In the data rows, zero lies at 4.5, halfway between 4 and 5.
Some points, each followed by its number:
[8 7 4 8 2 4 5 3 5 4 6 2 6 5 6 7 2 5 3 3 3 7 5 4 4 4 3 4 6 4 5 7 3 2 8 6 6
 5 3 4 2 6 9 8 5 6 3 6] 0
[1 7 5 6 3 5 5 6 0 4 6 1 7 6 6 7 7 5 8 7 3 5 7 6 6 6 5 6 6 2 7 9 3 5 6 7 6
 5 6 7 7 5 7 3 5 1 7 7] 1
[6 8 3 7 4 6 5 5 5 4 8 1 5 9 5 8 4 6 6 5 5 7 6 5 7 6 5 4 3 2 6 7 3 2 6 7 7
 6 2 3 7 4 6 5 5 1 4 9] 2
[3 3 5 5 6 3 2 5 5 4 2 6 5 3 4 3 7 5 6 3 6 2 4 5 4 5 1 6 4 4 2 4 9 4 1 3 3
 8 7 7 7 5 3 5 5 4 3 4] 3
[3 5 7 4 6 6 2 5 6 5 6 5 2 3 5 4 5 5 3 8 4 4 5 5 4 6 4 3 7 6 3 8 1 3 3 3 6
 1 6 7 4 5 4 7 3 6 4 2] 4
[8 7 2 5 4 4 7 4 3 2 6 4 5 9 5 8 0 8 6 2 5 4 7 4 5 3 6 3 6 3 5 5 2 4 7 9 7
 4 2 5 3 6 7 5 5 4 4 5] 5
[6 5 7 3 5 6 3 6 6 6 6 6 2 3 5 4 4 3 3 5 5 7 4 5 5 5 3 3 6 4 1 5 1 5 2 3 6
 4 6 6 1 5 5 6 2 5 5 2] 6
[3 5 4 3 4 4 6 7 3 5 6 4 5 2 3 3 3 4 4 6 4 5 6 3 5 6 4 5 5 2 3 6 4 5 3 3 4
 4 6 3 5 4 4 5 4 5 8 2] 7
[3 6 2 8 4 5 7 5 7 4 4 5 6 5 4 7 4 6 4 5 5 6 6 3 5 4 5 5 3 1 9 6 6 2 2 5 7
 3 4 4 4 5 6 3 3 3 6 7] 8
[7 3 4 5 5 5 4 2 4 2 5 6 3 5 4 6 6 5 7 4 4 5 3 8 6 6 5 2 5 7 3 4 8 7 5 5 4
 5 3 4 6 3 3 4 5 6 4 7] 9
[4 4 5 3 6 4 3 5 5 8 6 5 3 1 3 2 6 3 2 4 4 5 2 0 5 3 4 2 5 6 4 5 2 4 5 3 5
 3 4 3 2 5 3 6 4 4 6 2] 10
[5 1 5 5 3 4 5 4 6 2 4 7 3 3 4 3 6 4 3 2 5 5 5 7 4 8 4 6 4 5 2 4 9 5 8 2 2
 6 4 5 9 3 5 7 6 3 2 3] 11
[6 9 5 6 3 5 3 3 5 8 6 2 5 4 6 4 5 4 4 6 5 6 4 3 4 3 4 5 6 3 5 2 0 1 4 3 2
 2 3 5 4 6 4 2 4 5 4 2] 12
[2 5 8 2 6 4 4 6 5 6 6 6 5 3 3 1 6 3 3 7 7 5 5 5 5 3 1 4 5 5 4 8 0 5 2 1 9
 3 6 6 3 5 4 8 3 4 4 0] 13
[3 5 5 3 3 3 7 6 4 4 7 3 5 4 3 4 1 4 4 8 6 6 6 2 5 6 5 5 8 3 5 5 4 3 3 5 6
 5 5 3 6 6 3 4 4 4 7 4] 14
[7 3 2 5 6 6 5 4 4 1 3 6 3 6 5 5 3 5 6 3 4 4 5 4 3 4 5 2 4 3 5 3 1 5 7 6 3
 3 2 3 4 3 7 7 4 6 3 7] 15
[5 4 3 7 4 5 2 4 6 5 4 7 5 6 4 6 4 6 9 4 4 4 5 6 5 2 4 3 3 4 6 6 4 5 5 6 4
 5 6 2 5 3 6 5 5 6 3 6] 16
[3 6 3 3 4 4 7 5 5 5 4 1 5 6 5 4 5 3 6 4 3 4 7 3 4 3 5 5 7 2 6 4 4 2 7 4 4
 1 6 5 5 7 3 4 3 3 7 4] 17
[2 5 9 2 6 2 4 7 5 7 6 6 5 2 5 4 6 2 4 8 6 7 5 5 4 5 3 5 8 4 3 7 1 5 2 2 9
 3 6 6 4 6 3 9 2 4 6 0] 18
[4 5 4 3 3 3 5 6 8 7 5 2 6 4 4 4 3 2 3 6 2 5 6 2 3 6 8 6 8 4 6 5 6 4 3 6 5
 2 6 2 7 4 4 9 4 5 7 3] 19
[6 4 4 2 3 4 3 6 4 5 7 2 4 1 6 4 2 3 2 4 1 5 3 2 3 2 5 4 7 3 4 3 0 4 5 3 5
 3 2 4 2 4 6 4 5 4 4 3] 20
[3 6 8 3 5 5 9 6 7 5 7 6 4 4 4 4 6 3 3 9 7 5 5 5 4 5 3 5 7 5 3 7 0 5 3 1 8
 2 6 7 4 5 4 8 4 7 3 4] 21
[7 6 5 6 5 5 5 2 3 4 4 7 4 7 7 9 2 6 6 2 5 3 2 4 6 3 6 5 3 2 7 3 1 5 5 4 4
 3 4 4 2 3 5 4 3 5 5 5] 22
New points follow, each followed by the numbers of its two nearest points above, looking only along the 7 directions in which the numbered points spread most, nearest first.
[5 3 4 7 3 4 6 5 4 6 3 7 5 6 4 5 3 5 4 4 7 3 4 3 6 5 3 4 2 4 4 3 6 3 5 3 0
 4 5 4 3 3 5 3 3 4 3 3] 16 9
[4 6 3 5 3 6 4 4 3 5 4 3 4 5 4 4 3 4 3 4 5 4 1 5 6 5 4 5 3 4 3 3 7 3 4 4 3
 4 6 2 5 4 7 1 5 3 2 4] 16 17
[5 2 3 4 4 7 5 5 5 0 4 4 4 6 1 2 5 4 5 5 6 4 3 8 4 7 4 5 1 9 4 3 7 8 5 6 5
 7 2 4 6 3 6 3 7 6 1 9] 9 11
[4 3 3 4 4 4 7 3 3 6 5 6 4 3 3 3 3 5 5 5 3 4 1 3 5 4 2 3 4 6 4 3 6 5 5 4 4
 6 3 5 2 4 5 3 5 9 3 5] 16 15
[9 2 5 6 4 5 8 5 3 6 5 2 5 4 5 8 4 3 5 6 2 6 5 5 7 4 6 5 5 3 3 1 3 7 5 4 3
 6 3 3 2 8 8 4 5 6 5 8] 15 5
[1 3 3 3 6 4 5 3 3 4 2 7 3 5 4 3 3 4 6 2 5 2 4 4 4 6 2 5 4 5 5 3 6 6 5 4 5
 7 4 5 6 5 4 2 5 4 5 6] 9 16
[8 4 6 7 1 6 4 4 3 6 6 4 6 6 4 5 4 4 5 3 3 3 3 7 5 5 5 5 3 9 5 2 3 6 3 2 4
 4 5 1 5 8 6 3 4 5 7 7] 16 15
[6 6 3 4 4 5 7 3 4 3 4 5 5 8 5 7 5 8 7 0 3 3 5 5 4 2 4 4 2 3 6 6 5 4 6 8 4
 3 3 4 4 7 4 2 3 2 5 6] 16 22
[6 6 5 5 4 7 3 6 4 7 3 2 6 6 7 7 7 3 4 5 5 9 5 3 6 3 5 4 5 4 4 5 0 4 5 2 3
 6 2 4 5 7 6 7 5 7 4 2] 12 20
[5 3 6 4 9 4 4 4 8 2 4 8 4 5 5 5 5 6 5 3 5 5 4 5 3 3 5 6 1 5 5 3 4 6 3 8 5
 8 4 5 5 4 4 1 6 4 7 8] 16 9
[3 2 6 5 8 4 2 3 6 4 3 5 5 4 5 0 7 7 4 4 8 4 5 5 5 3 3 5 4 6 3 4 9 5 6 4 9
 8 5 7 6 6 2 4 6 3 2 5] 3 11
